In the rows, zero is written as 128.
One turn moves each row of this set onto another row. After a few examples, where does it send each row asked below?
feket: [146 153 116 107 138 116 157 111 129  99 126 144  94]
Tum: [111 114 115 140 122 113 128 123 158 107 110 101 150]
vak: [102 141 106 124 108 118 107 122 109 115 106 147 149]
dil: [109 139 135 139 149 137 104 156 141 128 109 115 114]
gika: [121 141  96 112 156 147 136 105 141 124 115  96 132]
Vek: [141  94 117 136 103 113 130 100 127 114 142 125 119]
Dusak: [132 119  88 139 134 141 123 120 135 154 139 108 136]
Bobip: [ 94 142 113 141 103 130 118 124 114 116 103 139 140]
kiz: [144 161 143 124 116 137 118 140 139 117 111 107  99]
Lop: [153 124 110 135 143 118 118  82 135  98 138 126 138]
tolot: [105 125  90 147 147 106 133 139 158 114 120 129 140]
susem: [119 130 131 126 153 103 102 149 132 106 121 154 103]
feled: [161 159 127  97 130 110  99 135 128 112 121 132 111]
zizu: [152 155 129  92 130 118 101 122 127 102 127 140 107]
Kes: [114 131 103 129 148 120 159 107 139  94 125 140  95]
Deg: [100 145 101 147 116 121 111 126 112 117 113 156 143]
Kagap: [140  99 101 139 104 115 130 102 121 126 140 132 135]
tepi: [147 170 102 119 154 149 143 120 136 132 124 116 119]
Nedom: [118 111 101 116 133  87 125 125 148  98 116 130 146]
Sisi: [113 111  85 103 131 113 148 129 126 131 131 137 101]
gez: [135 124 151 120 133 116  84 131 130 110 115 118 131]
vatam: [138 171 115 134 148 136 112 140 140 119 136 147  95]
Fek: [123 116  83 126 123 138 135 120 126 152 129 112 139]
Kiv: [149 169 120 143 140 124 114 147 138 119 132 144  96]
linep: [170 150 131 134 127 133 132  93 133 107 133 118 127]
lugov: [111 108  89 120 116 116 155 122 123 128 128 140 108]
vas: [140 161 145 126 118 151 112 126 141 113 121 109 105]

vak -> Bobip
vas -> vatam
And these:
Sisi -> Vek
Tum -> tolot
gika -> Kes
kiz -> Kiv
tepi -> feket
gez -> dil
Fek -> lugov

One turn moves each row of this set onto another row. After a few examples, where does it send each row asked below?
Sekik: [154 124 133 146  81 130 162 105 147 137 168 143 135 120 147 124 147 115
 133 119 119 128  77 117 101]
puzon: [123 128 135 159 149 151 175 135 102 137 145 131 141 176 131 104 148 150
 124 113 157 115  86 169 145]
bikim: [140 126 142 149 123 127 161 128 157 152 161 157 135 151 150 132 128 123
  66 117 162 127  96 153 130]
Rofe: [156 129 148 126  93 125 175 125 141 154 169 151  98 124 125 108 122 114
 141 102 160 139 100 141 126]
Tef: [117  97 116 146 110 128 183 132 123 138 165 126 119 140 145 101 130 136
 125  86 173 103  75 159 136]
bute: [164 142 134 139  93 109 153 120 140 154 160 109 160 140 164  94 158 115
 138 134 121 125 114 169 101]
Vadi: [105 144 161 125 119 133 182 138 151 147 160 126 137 147 146 111 156 141
 147 113 107 125 137 143 147]
zok: [128 134 146 148 117 122 146 126  87 125 152 152 120 152 147  74 154 132
  90 121 158 135 102 153 126]
dupu: [138  90 123 147 131 127 176 107 145 146 144 106 134 163 130 102 147 113
 143 110 138 120 121 113 132]
Gop: [136 143 148 167  95 132 183 143 165 155 179 110 138 152 159 110 133 123
 128 135 132 128 129 185 152]
kadim: [159 133 128 152 126 131 203 124 125 137 178 135 124 106 147  92 137 106
 122  86 158 132 116 169 159]
bobaz: [135 123 136 161 126 117 163 133 107 139 158 130 134 138 153  38 134 119
 129 105 108 129  98 147 133]
soru: [134 151 147 160 120 122 164 124 128 106 142 160 132 114 132 126 122 136
 133 115 108 121  65 130 134]
tib: [148 131 105 172 147 131 183 134 108 119 165 133 130 116 157  87 144 108
 136  90 151 109 113 161 145]
Purel: [103 115 159 134 119 104 145 141 109 145 152 141 146 118 152  93 175 115
 125 118 116 116 124 143 149]
mebe: [120 130 136 150 114 150 167 134 149 132 171 132 137 139 142 141 117  79
 146 129 128 129 117 138 164]
nuva: [130 133 135 156 119 122 118 133 100 110 148 123 148 132 146 122 114 124
 111 126 177 129 100 150 126]
litof: [151 161 122 178 119 138 165 137 106 110 168 132 139  96 149  95 137 150
 123 133 156 129  84 150 138]
keb: [136 157 149 133 110 131 169 138 122 112 133 156 129 131 136 112 167 146
 139 115 140  85  94 133 120]
Loze: [146 135 128 174  90 116 186 120 158 158 174 127 154 132 149 119 124 102
 122 126 136 136 101 185 162]
Gikal: [126 130 134 146 134 122 183 131 132 102 139 162 122 126 144 109 121  90
 129 103 112 112  90 138 153]
tume: [123 124 143 159 112 120 156 133 130 158 153  89 147 127 152  56 144 129
 139 113 104 121  94 140 136]
mobo: [133 110 144 179 102 130 137 141 130 130 145 111 111 165 162 123 129 136
 134 143 157 115 122 136 130]
banek: [147 123 173 183 131 138 154 148 152 131 160  99 147 141 168  86 127 131
 104 128 120 111 117 141 140]
sare: [111 129 144 149 118 126 188 124 145 161 155 115 148 123 154 137 163 118
  85 113 160 147  97 154 155]
mekig: [177 164 136 152 127 139 165 120 113 126 158 121 162  96 136 113 136 133
 131 125 159 143  92 159 133]
fes: [130  93 113 150  90 112 154 133 114 144 152 104 115 163 153  96 142 132
 146 138 141 112  97 133 132]
vir: [121 139 116 165 110 112 183 136 113 103 143 143 136 151 116 119 143 116
 101 112 119 119 122 145 165]
bamub: [132 134 152 120 133 111 155 119 123 164 160 120 164 117 163 136 175 116
 108 114 155 126  96 143 133]
vodi: [173 129 127 138 123 133 166 128 133 133 150 125 146 147 109 139 105 102
 132 129 150 149 101 147 135]
delur: [123 106 154 177 122 142 182 142 150 129 129 124 161 135 141 125 168 152
  98 130 123 120  92 150 137]
pipem: [143 132 143 135 107 120 175 123 149 118 145 122 160 149 148 110 159 136
  96 134  98 144 126 131 115]
gir: [146 141 165 189 145 155 162 150 133 124 151 125 146 148 154  80 117 150
 125 131 128 121  94 151 137]
nat: [130 128 165 148 101 130 144 123 141 135 166 121 122 135 133 106 132 147
 124 157 153 138 117 101 143]
lep: [167 149 150 142  99 117 153 115 150 157 159 138 160 117 170 109 144 100
 148 129 148 114  97 172 118]
puru: [109 145 119 113 125 121 146 123 127 181 143 138 151 140 131 113 140 114
 131 112 151 130  80 157 135]

mekig -> gir
Vadi -> Rofe
And these:
Loze -> tib
soru -> mobo
Tef -> Purel
keb -> nat

